In the data rows, the value 50 means zero.
Some points:
[43 61 26 31 51 78 41 45 55 59 53 37 31 38 43 82 52 57 48 65 48 68 51 63 47 34 39 48 92 54 75 11]
[45 56 32 56 60 68 72 50 32 40 62 99 42 86 54 49 62 25 36 38 32 50 31 46 48 38 45 46 55 61 56 47]
[53 57 53 87 48 10 34 58 62 45 67 28 41 89 66 63 23 37 44 25 90 57 71 48 41 46 56 48 70 48 41 80]
[50 62 43 29 32 24 46 53 46 54 70 17 50 61 54 62 41 48 77 64 65 28 56 51 48 41 61 60 56 66 37 33]
[54 54 47 23 53 78 59 42 40 41 46 74 37 49 62 38 47 55 14 42 44 54 26 49 57 51 14 41 36 65 52 47]
[32 56 59 62 24 24 65 71 17 65 91 64  8 68 44 66  0 37 85 17 57 45 75 45 36 42 63 75 69 58 25 80]
[99 72 55  0 42  0 57 45 38 54 26 45 37 36 53 44 37 57 28 88 48 53 19 49 56 84 36 27 29 36 43 35]
[42 74 37 42 33 45 48 86 44 16 41 16 41 56 66 46 11 42 98 56 62 57 65 55 99 41 62 50 51 57 59 36]
[13 23 61 99 30 40 43 66 61 51 71 39 32 73 59 60 19 50 44 37 74 14 45 37 16 17 32 67 73 80 29 80]
[62 58 43 56 66 65 59 12 66 71 35 84 61 28 29 47 60 34 66 61 34 23 78 26 26 71 91  4 66 16 58 50]
[45 58 24 39 55 42 44 19 41 40 71 46 52 54 39 54 77 47 45 39 20 77 62 76 54 31 48 32 53 59 60 25]
[35 65 38 39 67 55 28 47 19 94  8 48 25 12 52 42 39 57 57 48 58 74 75 64 35 53 28 58 43 39 47 20]
[43 40 68 61 30 67 49 23 78 56 83 43 21 68 57 59 23 44 53 42 48 37 47 40 61 63 94 40 45 65 34 58]
[52 32 40 46 55 72 65 29  0 59 78 82 52 34 67 52 73 46 23 42 58 31 30 34 69 40 58 61 32 37 32 64]
[38 37 56 59 41 59 63 62 42 28 46 44 55 67 78 60 53 59 61 19 52 37 52 41 37 99 46 55 38 54 61 53]
[39 38 40 78 51 60 80 57 53 33 61 79 43 50 62 43 62 30 53 52 54 73 45 40 43 48 46 64 37 50 45 37]
[36 31 50 52 55 44 46 45 40 32 46 56 54 49 39 34 99 65 34 46  9  6 44 55 54 20 32 46 26 44 46 44]
[53 72 70 73 72 59 57 22 73 52 32 72 39 84 51 50 50 12 46 74 57 16 32 36 59 55 42 32 31 43 51 51]
[55 46 73 67 63 24 39 25 99 88 69 20 62 88 38 61 43 48 57 81 68 26 41 46 75 74 61 13 32 58 44 75]
[43 46 66 60 39 64 59 45 46 48 65 68 29 38 61 99 47 52 35 29 65 53 53 49 33 52 45 49 81 54 52 57]
[55 62 42 25 55 70 45 67 27 84 49 51 63 32 44 47 48 59 56 52 49 84 58 76 45 72 50 57 54 50 41 33]
[40 27 96 59 44 33 44 56 22 33 13  0 67 71 33 55 99 79 46 54 58 69 61 68 31 60 25 64 36 37 46 73]
[55 70 39 39 61 68 49 64 43 69 54 60 56 50 42 38 39 58 55 60 12 57 46 71 99 44 53 66 51 49 66 23]
[36 35 63 58 53 48 54 34 76 66 43 45 40 73 40 35 81 47 43 59 47 70 18 37 34 58 49 47 72 32 59 74]
[33 38 54 70 59 56 44 58 85 52 48 38 37 29 36 54 49 71 91 72 59 69 50 77 98 43 65 60 66 55 77 20]
These points spread out most along one direction. How many in every 100 of the points above lie lower along it than each point below? Answers are rounded to whole numbers. More than half of the points above lie lower than the first one.
[48 20 65 49 75 28 47 59 73 39 35 39 52 63 55 36 99 71 46 62 59 40 37 50 53 54 41 71 32 64 42 73] 44
[63 35 42 46 47 66 52 50 29 50 68 44 28 62 47 48 41 43 49 58 63 53 48 55 31 38 50 37 44 28 61 59] 44
[62 57 50 44 28 64 63 54 49 41 60 54 55 48 38 45 57 70 40 50 54 49 52 42 36 15 26 53 33 51 43 62] 52
[11 52 56 72 54 71 65 52 58 57 76 70 38 72 63 59 31 40 29 19 21 56 38 37 56 15 38 47 43 70 60 66] 20
[64 47 42 43 63 60 62 38 45 39 50 37 76 46 54 44 40 30 42 55 27 54 46 35 38 44 39 59 50 45 34 33] 64
[33 41 77 44 88 24 26 47 66 56 49 33 45 76 54 66 51 68 54 51 62  3 67 43 39 45 58 72 58 48 40 66] 16
[99 54 39 40 46 60 58 44 39 49 33 65 87 25 38 49 77 43 48 63 36 45 50 48 64 72 85 53 27 17 50 80] 88
[86 64 39 33 52 74 47 48 22 59 32 81 69 19 50 37 44  8 34 60 52 43 57 46 53 71 74 45 38 16 49 38] 96
[29 61 44 51 46 41 34 68 34 51 65 52 60 65 58 23 37 83 43 25 32 34 47 57 50 36 33 56 40 55 56 59] 36
[75 59 59 42 62 51 44 43 62  0 22 22 63 37 34 31 18 59 39 42 65 51 39 31 36 60 39 26 54 37 49 20] 64
[78 78 51 38 28 25 68 54 45 60 26 49 92 27 22 57 35 45 76 67 60 53 58 44 64 64 99 62 22 13 57 74] 64
[47 61 38 43 71 52 58 68 78 57 51 56 87 30 48 38 68 53 59 40 50 72 47 64 63 44 51 59 62 72 66 32] 72
[44 65 37 56 39 71  9 38 50 57 43 36 43 26 59 44 45 57 68 40 44 82 67 63 48 39 51 49 77 56 50 24] 64
[56 25 45 42 76 65 62 22 42 46 62 85 59 52 67 42 43 39 21 23  0 45 26 38 41 42 24 60 48 72 55 57] 64
[ 2 79 57 80 33 22 79 81 43 37 40 82 59 50 72 53 57 60 41 43 64 18 34 51 39 30 51 66 52 54 36 73] 20
[79 12 78 30 32 43 35 39 40 69 41 22 73 47 29 57 61 75 77 67 64 52 44 51 62 62 65 35 44 24 43 48] 64
[41 83 36 47 54 63 36 43 48 37 66 32 28 30 57 25 59 51 48 60 61 84 58 86 74 40 35 44 57 62 52 23] 76
[29 29 29 57 60 68 40 55 67 33 40 53 55 51 42 40 35 48 45 40 11 58 44 40 27 53 23 33 47 72 61 59] 52
[89 22 47 74 52 20 39 63 61 30 61 39 51 40 42 59 56 36 55 37 75 43 69 48 44 23 33 56 53 71 46 79] 16
[78 50 42 15 24 41 50 77 70 62 28 51 82 23 45 60 56 54 53 87 65 64 75 38 27 70 72 57 49 27 59 32] 76
[31 37 50 56 31 49 36 76 65 48 23 40 23 29 56 42 46 48 39 51 68 76 67 56 33 33 68 51 76 78 56 36] 36
